Named moves, each a turn or a mirror, and the order they were made in; the first pair answered
B:
-.06, .08, -.05, .03, .20, -.22, -.03, .32, -.26, .20, .11, .04, .16, -.10, -.02, -.10, .06, -.07, .22, .12, -.12, .15, -.15, .07, -.05, .15, -.04, .04, -.01, .04, -.22, .21, -.06, -.11, .03, .06, -.13, -.06, .01, .29, .04, .04  ->  .00, .05, -.04, .03, .24, -.16, -.02, .33, -.25, .12, .05, .05, .16, -.03, .07, -.09, .01, -.08, .17, .13, -.09, .15, -.16, .05, -.13, .10, -.01, .04, .04, .06, -.23, .24, -.01, -.13, -.04, .08, -.11, -.03, .02, .34, .07, .05
-.09, -.14, -.10, .21, .02, .11, .13, -.08, .05, -.13, .11, .28, .22, -.05, .13, .35, .16, -.05, .23, .07, .10, .07, -.04, .27, -.21, .21, .13, .28, .07, -.09, -.17, .26, .41, .15, -.23, -.09, .22, -.23, .15, .46, .21, .19  ->  -.17, -.15, -.11, .20, -.12, .02, .08, -.07, .02, -.01, .18, .27, .22, -.12, -.04, .37, .26, -.06, .31, .09, -.02, .09, .06, .40, -.10, .30, .10, .29, -.06, -.14, -.20, .22, .33, .13, -.13, -.15, .18, -.29, .16, .36, .13, .15
.29, .00, -.04, -.04, .26, .35, -.02, .21, -.01, -.13, -.06, .14, -.01, .20, .19, -.03, .02, -.08, .09, .11, .06, -.05, -.08, .02, -.07, -.04, .02, .21, .21, -.23, -.16, .20, .13, .23, -.08, -.08, -.31, -.21, -.02, .04, .07, .07  ->  .15, .01, -.05, -.05, .02, .15, -.07, .17, -.04, .09, .05, .14, -.04, .03, -.10, -.07, .14, -.10, .18, .15, -.13, -.03, .04, .18, .09, .14, -.08, .28, -.01, -.35, -.18, .09, -.02, .19, .13, -.23, -.38, -.32, .02, -.14, -.06, .02
W:
-.04, -.56, .29, .27, .00, -.16, -.08, .25, .16, -.06, .07, .30, -.11, -.21, -.02, -.29, .06, .30, -.08, .26, .05, -.13, -.07, -.13, .08, .14, -.10, -.13, -.26, -.21, -.16, .02, -.14, .10, -.01, -.04, -.14, -.07, .18, -.09, .14, -.15  ->  .06, -.56, .25, .29, -.15, -.14, .04, .15, .18, -.18, -.10, .37, -.02, -.06, -.11, -.26, .08, .30, -.17, -.08, .02, -.08, .08, -.18, -.18, .13, -.04, -.11, -.21, -.05, -.10, -.06, .04, .02, -.08, .03, -.02, .33, .12, .09, .32, -.20
.02, .02, .02, -.03, .06, .11, .09, .07, -.04, -.35, -.06, .05, -.10, .27, .14, .01, .06, -.02, .06, .11, -.01, -.08, -.04, -.07, -.03, -.11, .25, .02, .28, -.07, -.05, .11, .29, .09, .00, .06, -.04, -.06, .01, .15, .05, -.08  ->  -.01, .03, .04, -.02, .12, .11, .05, .09, -.04, -.30, .00, .02, -.12, .21, .19, -.02, .09, -.03, .10, .21, -.01, -.08, -.07, -.07, .06, -.10, .21, .01, .24, -.11, -.08, .14, .28, .13, .03, .05, -.05, -.20, .02, .09, .01, -.07
-.01, .06, .11, .24, -.21, .25, -.15, -.20, .26, .05, -.01, -.06, -.15, -.19, .03, .07, .06, -.14, .08, .24, -.10, .04, .10, -.03, .11, -.01, .03, -.12, -.13, -.05, -.05, -.34, -.36, -.08, .13, .08, -.11, -.28, .18, -.19, .11, -.17  ->  .05, .06, .10, .27, -.36, .25, -.05, -.31, .26, -.09, -.17, .01, -.05, -.06, -.03, .06, .06, -.14, -.01, -.04, -.11, .06, .23, -.07, -.13, -.02, .07, -.10, -.05, .07, .01, -.41, -.16, -.12, .09, .14, .01, .07, .14, -.08, .25, -.24
L:
-.02, .19, -.04, .05, -.07, -.27, .10, .28, -.07, -.02, -.02, .18, .10, -.06, -.27, -.10, .12, .04, .14, .10, -.38, .13, -.06, -.02, .14, -.18, -.03, .08, .19, .10, -.04, -.27, -.18, -.08, .14, .08, -.02, .07, -.10, .00, .05, .05  ->  .15, .00, .02, -.03, .27, -.15, .12, .24, -.02, .03, .15, -.04, -.08, -.08, .29, .00, -.06, .23, .05, .20, -.01, .00, -.12, -.04, .18, -.27, -.14, -.05, .20, .10, .01, -.04, -.16, .12, .05, .01, .13, -.36, -.10, -.02, -.14, -.02
.26, -.04, -.03, .14, .07, .13, .06, -.15, .12, -.04, -.05, -.27, .00, .00, .18, .09, -.34, .11, -.48, -.15, .30, -.03, .05, -.22, .03, -.34, .02, -.21, .03, .11, .13, -.22, -.01, .13, -.15, .21, .31, .11, .09, .05, .01, .09  ->  .12, .11, -.07, .18, -.20, .02, .01, -.10, .08, -.08, -.19, -.10, .15, -.01, -.27, -.02, -.20, -.03, -.38, -.26, -.02, .06, .07, -.17, .02, -.27, .11, -.13, -.01, .11, .05, -.39, -.04, -.02, -.06, .25, .19, .45, .07, .07, .16, .16
.27, -.27, .14, .07, .46, .11, .13, -.15, -.01, -.09, -.12, -.01, -.01, .12, .34, .07, .09, .25, .11, .09, .18, -.14, .12, .07, -.30, -.03, .04, .06, .08, .05, .00, .23, .13, .05, -.12, -.02, .02, -.10, -.12, .17, -.04, .01  ->  .05, -.11, .06, .14, .11, -.02, .09, -.14, -.10, -.11, -.33, .20, .19, .14, -.24, -.09, .29, .08, .17, -.05, -.21, .00, .16, .13, -.32, .07, .15, .17, .04, .04, -.09, -.02, .09, -.14, .01, .07, -.17, .35, -.10, .19, .18, .07
.19, -.41, .10, .01, -.22, .39, .03, -.20, .42, -.25, -.03, .11, -.23, .16, .04, .01, .19, .07, .00, .08, .28, -.30, -.19, -.03, .07, .09, .35, .23, .17, .28, .49, .03, .15, .09, .07, .16, -.35, .03, .28, -.24, .04, .16  ->  .13, -.38, .08, .05, -.31, .35, .01, -.20, .39, -.24, -.10, .13, -.16, .17, -.12, -.04, .26, .03, .00, .06, .15, -.26, -.18, -.01, .07, .13, .36, .27, .13, .26, .46, -.03, .13, .05, .10, .17, -.41, .14, .26, -.23, .11, .16
A:
.01, -.12, .21, -.02, .04, .28, .07, -.27, .08, -.20, .11, .04, .00, .30, .20, .23, .47, .10, .18, .04, .05, -.08, .25, .06, -.20, -.03, -.06, -.21, -.06, .12, .16, .01, .05, -.08, .20, -.06, -.03, .12, .02, -.41, -.06, -.38  ->  .00, -.06, .19, .05, .08, .33, .03, -.23, .10, -.35, .00, .11, .06, .38, .14, .16, .43, .02, .10, .03, .01, -.07, .14, -.05, -.21, -.19, .09, -.20, .06, .13, .17, -.12, .06, -.12, .05, .03, -.06, .31, .05, -.33, .05, -.29
-.06, .10, -.08, -.05, -.01, -.35, .03, .14, .17, .07, .23, -.14, .02, -.46, .03, .13, -.17, .19, .16, .12, -.14, .15, -.15, .09, .47, -.10, -.27, -.03, -.27, -.08, -.20, .05, -.25, -.05, .02, -.11, .22, -.07, -.03, .02, -.20, .03  ->  -.07, .11, -.10, -.05, -.23, -.33, .06, -.02, .26, .03, .16, -.12, .06, -.48, -.17, .16, -.09, .16, .08, -.03, -.17, .12, .03, .12, .46, -.09, -.26, -.07, -.29, -.06, -.10, -.14, -.19, -.08, .09, -.13, .26, .11, -.01, -.13, -.16, .04
-.09, .02, .11, .07, -.29, .13, .04, -.29, -.06, .18, -.14, .17, -.04, -.19, -.34, .15, .16, -.05, .29, .01, -.15, .13, .26, .06, .16, .13, .10, .03, -.11, .03, .02, .01, -.08, .02, .10, -.04, -.04, .05, .04, -.20, -.17, .01  ->  -.11, .11, .10, .14, -.22, .19, .01, -.20, -.04, .00, -.27, .21, .05, -.08, -.41, .06, .13, -.13, .21, .03, -.19, .16, .12, -.08, .12, -.08, .26, .05, .03, .07, .01, -.11, -.13, -.03, -.03, .13, -.09, .26, .09, -.09, .01, .08
X:
.08, -.03, .19, .11, .29, .35, -.10, -.08, .11, -.29, -.03, .01, -.12, -.01, .38, -.01, -.10, .18, -.18, .20, .35, .02, -.29, -.39, .03, -.33, .28, -.23, .14, .06, .28, -.30, -.04, .17, -.18, .08, .15, -.01, -.13, -.17, -.03, .02  ->  .10, .12, .01, .13, .29, -.02, -.04, .31, -.26, -.05, -.07, .24, .20, -.02, .19, -.19, -.01, .13, .17, -.02, .07, .32, -.34, -.19, -.35, -.02, .13, .00, .10, .17, -.08, .08, .06, -.18, -.15, .08, .06, .41, -.35, .49, .22, .02
-.10, .01, -.12, -.08, .11, -.23, .15, .10, -.17, .24, .14, -.05, .31, -.30, .12, .12, -.40, -.01, -.15, -.19, .00, .14, -.13, .03, .08, -.13, -.15, -.01, -.15, -.02, .08, .03, -.08, .02, .06, .15, .07, .20, -.28, .17, .01, .15  ->  -.28, .01, -.08, -.10, -.02, -.22, .07, .07, -.12, .29, .21, -.03, .21, -.35, -.10, .08, -.22, -.05, -.01, -.02, -.13, .12, -.14, .14, .31, -.03, -.14, .04, -.22, -.16, .07, -.02, -.19, .05, .19, .09, -.13, -.01, -.24, -.11, -.11, .17
-.31, -.23, .07, .01, -.25, .08, -.08, -.18, -.02, .08, -.05, .11, -.28, .26, -.28, -.28, .11, .00, -.20, .17, -.10, .09, .01, .03, .17, -.19, .46, .08, .04, .02, .05, -.37, -.22, -.14, .16, -.23, .02, .30, .25, -.30, .00, .21  ->  -.12, -.24, .03, .05, -.12, .11, .03, -.16, -.04, .00, -.11, .12, -.19, .34, -.03, -.22, -.09, .06, -.39, -.04, .11, .09, .02, -.10, -.10, -.33, .51, .02, .13, .16, .09, -.29, -.15, -.13, -.02, -.14, .24, .53, .18, -.03, .12, .21
-.01, -.04, .19, -.32, -.30, .02, -.02, -.39, .15, -.13, -.16, -.03, -.11, -.06, .05, -.03, .16, .22, .04, -.29, -.09, .09, .21, .14, -.02, .18, -.08, .28, -.06, .14, .23, .04, .12, -.12, .05, -.17, -.12, .36, .08, .01, -.07, -.15  ->  -.03, -.03, .22, -.32, -.32, .03, -.01, -.44, .16, -.14, -.13, -.04, -.14, -.06, .10, -.01, .15, .26, .03, -.30, -.08, .05, .22, .11, .02, .14, -.05, .26, -.04, .13, .26, .00, .12, -.06, .03, -.19, -.12, .36, .10, -.04, -.07, -.18
Now pairs of rows:
(two moves a pair)
-.05, .00, .08, -.05, -.09, .03, .08, .02, .04, .00, .03, .12, .15, -.14, -.40, .00, .07, -.05, -.12, -.20, -.09, -.03, .11, -.01, .03, .04, .01, -.10, .04, -.14, .04, -.19, -.05, .02, .09, .00, .05, .21, -.04, .02, .05, -.05  ->  -.01, .04, .07, -.04, .29, .06, .03, .32, -.09, .02, .11, .09, .17, -.10, -.12, -.03, -.02, -.03, .00, .05, .04, -.05, -.18, -.09, .05, -.03, .00, -.08, .12, -.16, -.09, .11, -.11, .04, -.06, .06, -.04, .00, -.04, .21, .02, .03
A then A
.04, .11, .23, -.07, -.40, -.19, .21, -.05, .02, -.05, -.05, .18, -.07, -.03, -.21, -.01, -.03, .09, -.11, -.30, -.05, .13, .13, -.08, .12, -.32, .12, -.11, -.17, .17, .06, -.23, -.14, -.10, .00, .21, .15, .26, -.23, .08, .11, -.01  ->  .10, .01, .27, -.16, -.32, -.21, .23, -.07, .06, .12, .13, .02, -.23, -.16, .04, .09, -.10, .17, -.10, -.17, .13, .04, .20, .04, .23, -.26, -.07, -.19, -.29, .14, .11, -.08, -.19, .00, .06, .06, .26, -.13, -.21, -.04, -.07, -.07
L then B
-.12, .05, -.13, .05, -.30, -.40, -.06, .02, -.02, .02, .08, -.14, .17, -.11, -.19, -.16, .04, -.14, -.29, -.22, -.15, .12, .00, -.03, .00, .01, -.06, .03, -.20, -.07, -.14, -.21, -.22, .00, .07, -.10, .24, .26, .04, .11, .08, -.01  ->  .02, .01, -.09, .05, .13, -.27, -.07, .18, -.04, -.02, .17, -.25, .08, -.10, .31, -.10, -.16, -.06, -.35, .02, .18, .05, -.19, -.14, .00, -.14, -.06, -.08, -.09, -.07, -.17, .04, -.23, .13, -.11, -.03, .31, -.05, .06, .20, .03, .01
A then L
-.09, .00, .17, -.03, .13, .21, -.09, -.08, .04, .01, -.01, .11, -.06, .15, .17, .11, .10, -.05, .10, .11, .04, .02, -.15, .10, .07, -.03, .02, .09, .13, .04, .03, .19, .10, -.03, -.01, -.05, -.19, -.11, -.06, -.06, -.02, .01  ->  -.14, -.01, .12, -.05, -.08, .15, -.07, -.19, .10, .09, -.03, .11, -.07, .09, -.03, .13, .18, -.05, .10, .03, -.01, .04, .03, .20, .11, .03, -.03, .08, .02, .02, .07, .09, .11, -.07, .09, -.10, -.19, -.05, -.06, -.22, -.05, -.03
B then A
-.10, .16, -.06, .03, -.10, .03, -.07, .06, .16, -.08, -.09, -.10, -.09, -.10, -.24, -.03, .11, -.17, -.12, .10, -.12, .04, -.01, -.10, .10, -.08, .21, .00, -.09, -.08, .06, -.19, -.22, .04, .10, .01, -.03, -.03, .05, -.11, .06, .05  ->  -.06, .13, -.09, .02, -.15, -.07, -.03, .02, .11, -.01, -.05, -.12, -.05, -.16, -.25, .03, .09, -.15, -.18, -.03, -.10, .06, .07, -.07, .02, -.06, .13, -.06, -.14, -.01, .05, -.22, -.21, .01, .12, -.03, .13, .03, .06, -.02, .06, .05
X then B
-.11, .02, .04, -.07, .14, .03, -.07, -.05, .12, -.15, .21, -.06, -.05, .01, .31, .12, -.12, .00, -.06, .22, .20, -.14, -.11, -.15, -.04, -.11, .08, -.03, .00, .07, -.05, .19, -.03, .07, -.02, -.04, -.02, -.28, -.03, -.07, -.02, .19  ->  -.15, -.04, .02, -.13, -.24, .04, .03, -.32, .22, -.14, .13, -.05, -.04, -.01, .09, .18, -.02, -.01, -.14, .01, .12, -.17, .15, -.08, -.05, -.01, .04, -.05, -.15, .08, .07, -.04, .04, .02, .08, -.10, .07, -.13, -.01, -.29, -.03, .10
A then A
-.07, .11, .00, .09, -.09, .16, -.08, .05, .10, -.22, -.20, -.02, -.07, .19, -.08, .05, .02, .12, .04, .08, -.06, -.10, .05, -.04, .05, -.27, .23, -.15, .10, -.05, .18, -.12, .07, .17, -.08, -.02, .07, .36, .14, -.24, -.13, -.01  ->  .00, .08, .03, .09, .14, .18, -.09, .13, .09, -.17, -.11, -.07, -.12, .20, .16, .03, -.05, .19, .08, .24, .08, -.10, -.01, -.08, .08, -.30, .18, -.17, .14, -.07, .13, .07, .07, .21, -.15, -.02, .08, .13, .15, -.15, -.20, -.01
L then A
